Small tables with named rows and columns. After each table, cells are looked up by row and column.

Table movuva
,pufu,moma,vorami,mol,ser,ziga,kadil
laf,104,108,107,111,107,104,111
rekef,105,109,124,107,106,106,110
guz,90,128,53,146,111,76,151
kam,101,128,107,108,138,110,109
pek,89,10,101,79,150,218,29

mol of guz: 146
pufu of kam: 101
kadil of rekef: 110
mol of rekef: 107
kadil of kam: 109
ser of laf: 107
ser of pek: 150
vorami of rekef: 124
ser of guz: 111
mol of pek: 79
ziga of rekef: 106
ser of rekef: 106
vorami of kam: 107
mol of kam: 108
kadil of laf: 111
moma of guz: 128
pufu of pek: 89
kadil of guz: 151
moma of laf: 108
kadil of pek: 29

dem:
|  | bine | zalafar | gufodiv | nur |
|---|---|---|---|---|
| kep | 217 | 51 | 46 | 13 |
| fopen | 46 | 87 | 253 | 124 |
| pil | 104 | 157 | 220 | 190 |

kep, zalafar => 51
pil, gufodiv => 220
kep, gufodiv => 46
kep, bine => 217
pil, zalafar => 157
pil, bine => 104
kep, nur => 13
pil, nur => 190
fopen, zalafar => 87

lovumeb:
fields: zave, sedul, vup, gep, naf, togonez, dabokek, dek
mon: [-28, 2, -60, -6, -34, -40, -84, 29]
sodapiv: [-23, 36, 37, -38, -5, -67, -10, -47]
molu: [12, -76, 24, -25, -81, -53, -69, 43]
resa: [-22, -1, -60, 30, 62, 71, -45, -42]
bupume: [22, 73, -33, -36, 6, -38, -78, 61]
mefutib: [-28, -15, -29, 59, -20, -57, 57, -67]

dek of sodapiv is -47
zave of molu is 12
togonez of mefutib is -57
zave of mefutib is -28
zave of resa is -22
sedul of bupume is 73
gep of molu is -25
zave of mon is -28
togonez of mon is -40
naf of bupume is 6
dek of mon is 29
dabokek of sodapiv is -10
togonez of resa is 71
gep of sodapiv is -38

Table pezunu
|  | vup | deperit |
|---|---|---|
| pokop | 88 | 48 |
| vamose | 12 | 43 |
| sep | 6 | 58 |

vamose, vup => 12
sep, deperit => 58
sep, vup => 6
pokop, vup => 88
vamose, deperit => 43
pokop, deperit => 48
Which row has the largest vup? pokop

fiv:
,doba,butidi,gobuper,menagif,perituz
zame,-0.42,0.44,-0.50,-0.07,0.21
geru,-0.01,0.02,0.18,0.00,0.00
zavuput,0.05,-0.04,0.12,-0.24,0.06
famaz,0.04,-0.07,0.25,-0.20,0.15
veku,0.00,-0.07,0.10,-0.22,0.12
bisili,-0.01,-0.01,0.11,-0.06,0.02
nof,-0.31,0.49,-0.54,0.04,0.10
nuv,0.00,-0.09,0.09,-0.24,0.09
gofakif,-0.44,0.53,-0.24,-0.13,0.11
tef,0.11,-0.13,0.22,-0.17,0.06
giv,-0.39,0.61,-0.31,-0.11,0.11
nubakis,0.11,-0.13,0.25,-0.24,0.13
gez,-0.45,0.52,-0.26,-0.08,0.16
rit,-0.31,0.42,-0.56,0.06,0.16

perituz of gofakif: 0.11
gobuper of tef: 0.22
gobuper of veku: 0.10
perituz of veku: 0.12
perituz of tef: 0.06
menagif of geru: 0.00
menagif of giv: -0.11
doba of nof: -0.31
perituz of zavuput: 0.06
butidi of nof: 0.49
perituz of nubakis: 0.13
menagif of nof: 0.04
doba of geru: -0.01
Which row has the largest perituz? zame

Table lurez
cols = kekik, mebega, nov, nez, zud, banef, zafevaf, kevila, zal
guk: [181, 173, 110, 213, 173, 200, 144, 157, 146]
guseti: [183, 154, 122, 175, 177, 184, 149, 188, 172]
muz: [186, 160, 86, 213, 173, 205, 131, 163, 132]
tuvez: [188, 193, 204, 109, 166, 171, 162, 231, 206]
noz: [173, 95, 51, 213, 186, 175, 122, 169, 132]
sopi: [188, 186, 75, 251, 176, 221, 140, 138, 132]
kolo: [183, 173, 98, 223, 178, 205, 153, 157, 159]
noti: [171, 193, 204, 156, 168, 167, 184, 182, 192]
ref: [183, 186, 133, 194, 176, 196, 167, 169, 179]
lok: [191, 186, 169, 137, 170, 184, 158, 219, 199]
tam: [170, 160, 157, 175, 176, 167, 176, 175, 186]

What is the kekik of noz in lurez? 173
What is the mebega of noz in lurez? 95
What is the mebega of guseti in lurez? 154
What is the nov of sopi in lurez? 75
What is the banef of lok in lurez? 184
What is the zafevaf of ref in lurez? 167
What is the kevila of guseti in lurez? 188
What is the mebega of sopi in lurez? 186
What is the zafevaf of tuvez in lurez? 162
What is the mebega of ref in lurez? 186
What is the nez of tam in lurez? 175
What is the zafevaf of noti in lurez? 184
What is the zal of guk in lurez? 146
What is the zal of kolo in lurez? 159
What is the mebega of tuvez in lurez? 193
What is the kevila of sopi in lurez? 138
What is the nez of ref in lurez? 194

girava:
|  | pulobu | pifefup | lufebes |
|---|---|---|---|
| vorol | 0.17 | 0.40 | 0.72 |
| dob | 0.73 | 0.84 | 0.20 |
| dufi | 0.30 | 0.37 | 0.73 |
| kon | 0.80 | 0.74 | 0.18 |
| naronuv | 0.58 | 0.45 | 0.45 |
| tet | 0.31 | 0.29 | 0.73 |
| sinikor | 0.68 | 0.76 | 0.24 |
| sova | 0.37 | 0.49 | 0.63 |
| sipamo | 0.72 | 0.76 | 0.23 |
| rof | 0.19 | 0.32 | 0.82 |
| peg | 0.52 | 0.66 | 0.46 |

kon, lufebes => 0.18
vorol, pulobu => 0.17
naronuv, pulobu => 0.58
sinikor, lufebes => 0.24
dob, lufebes => 0.20
sipamo, pifefup => 0.76
vorol, lufebes => 0.72
tet, pifefup => 0.29
kon, pifefup => 0.74
rof, lufebes => 0.82
tet, lufebes => 0.73
dufi, lufebes => 0.73
rof, pulobu => 0.19
sova, pifefup => 0.49
sova, pulobu => 0.37
dufi, pifefup => 0.37
sova, lufebes => 0.63
naronuv, lufebes => 0.45
dufi, pulobu => 0.30
Which row has the largest lufebes? rof

nogig:
         bep  nufip  gak  kodafos  farof  vufozo  puv  korad
sabuz    103     68  121      209    106      44   79     40
patolaz  153    146   51      144     58     237  101    145
zutezim   98    165   52       98    194     169  143    236
kom      199    242  189      239    106     203  214    216
kabu     197    118  195      159    138     103  213    106
tor       97    163   82      194     42     200  126    181
vimuza   147    194  179       47    120      71  175     52
dop      205     95   87      193     42     198  144    126
burebo   133     38  102      192     78     141  202     95
saninan  191     71   41      113    200     208  218    241
rudu      68    214   46      234     48     209   70    149
subu      82    241  130       60    162      97  145     57
dobemat   71    121  192       98     62      70  187     38
vasu     179    227  186      203    218     174   97     47

What is the puv of saninan in nogig? 218
What is the vufozo of kom in nogig? 203
What is the gak of tor in nogig? 82
What is the nufip of rudu in nogig? 214
What is the gak of sabuz in nogig? 121
What is the bep of patolaz in nogig? 153
What is the puv of vimuza in nogig? 175
What is the puv of rudu in nogig? 70
What is the vufozo of vasu in nogig? 174
What is the gak of kabu in nogig? 195
What is the farof of dop in nogig? 42
What is the farof of dobemat in nogig? 62

nes:
|  | damozaf | vus | nesuvu | mazumog | lubusaf |
|---|---|---|---|---|---|
| vid | 57 | 55 | 70 | 87 | 15 |
| sifomel | 83 | 89 | 45 | 36 | 36 |
| sir | 26 | 19 | 66 | 83 | 44 |
| zapupam | 80 | 86 | 39 | 24 | 50 |
| zak | 76 | 78 | 61 | 67 | 16 |
| nido | 33 | 32 | 36 | 24 | 88 |
| binepa | 78 | 85 | 37 | 21 | 53 |
| bepa | 49 | 45 | 72 | 90 | 19 |

What is the nesuvu of binepa in nes? 37
What is the damozaf of sir in nes? 26
What is the lubusaf of zak in nes? 16
What is the mazumog of sifomel in nes? 36
What is the lubusaf of nido in nes? 88
What is the damozaf of zapupam in nes? 80
What is the mazumog of zapupam in nes? 24
What is the nesuvu of zapupam in nes? 39
What is the nesuvu of vid in nes? 70
What is the vus of sifomel in nes? 89

vokor:
|  | lus | bavukef | ged | marini | migevo | fal | gisoz |
|---|---|---|---|---|---|---|---|
| fulo | -318 | -159 | -706 | -291 | 479 | -361 | 162 |
| vus | -406 | -431 | -195 | -853 | -588 | -910 | -645 |
| fuze | 43 | -150 | 110 | -489 | -734 | -894 | -294 |
| vopubib | -686 | -684 | 113 | 219 | -55 | -185 | 291 |
| mukoba | 528 | -855 | -194 | -65 | 129 | 426 | -320 |
| zir | 444 | -739 | 235 | -743 | -737 | -233 | -180 |
| fotava | 398 | 40 | -577 | 468 | -342 | -438 | -790 |
| suvizin | 219 | -620 | -741 | -642 | 55 | -376 | 79 |

What is the migevo of suvizin in vokor?
55
What is the gisoz of vopubib in vokor?
291
What is the ged of vopubib in vokor?
113
What is the ged of zir in vokor?
235
What is the bavukef of fulo in vokor?
-159
What is the fal of fuze in vokor?
-894
What is the lus of vus in vokor?
-406
What is the fal of vus in vokor?
-910
What is the ged of vus in vokor?
-195
What is the bavukef of zir in vokor?
-739
What is the bavukef of mukoba in vokor?
-855
What is the bavukef of fuze in vokor?
-150
What is the marini of mukoba in vokor?
-65
What is the bavukef of fotava in vokor?
40
What is the lus of mukoba in vokor?
528
What is the marini of vus in vokor?
-853
What is the gisoz of fuze in vokor?
-294
What is the gisoz of fotava in vokor?
-790
Which row has the largest marini? fotava

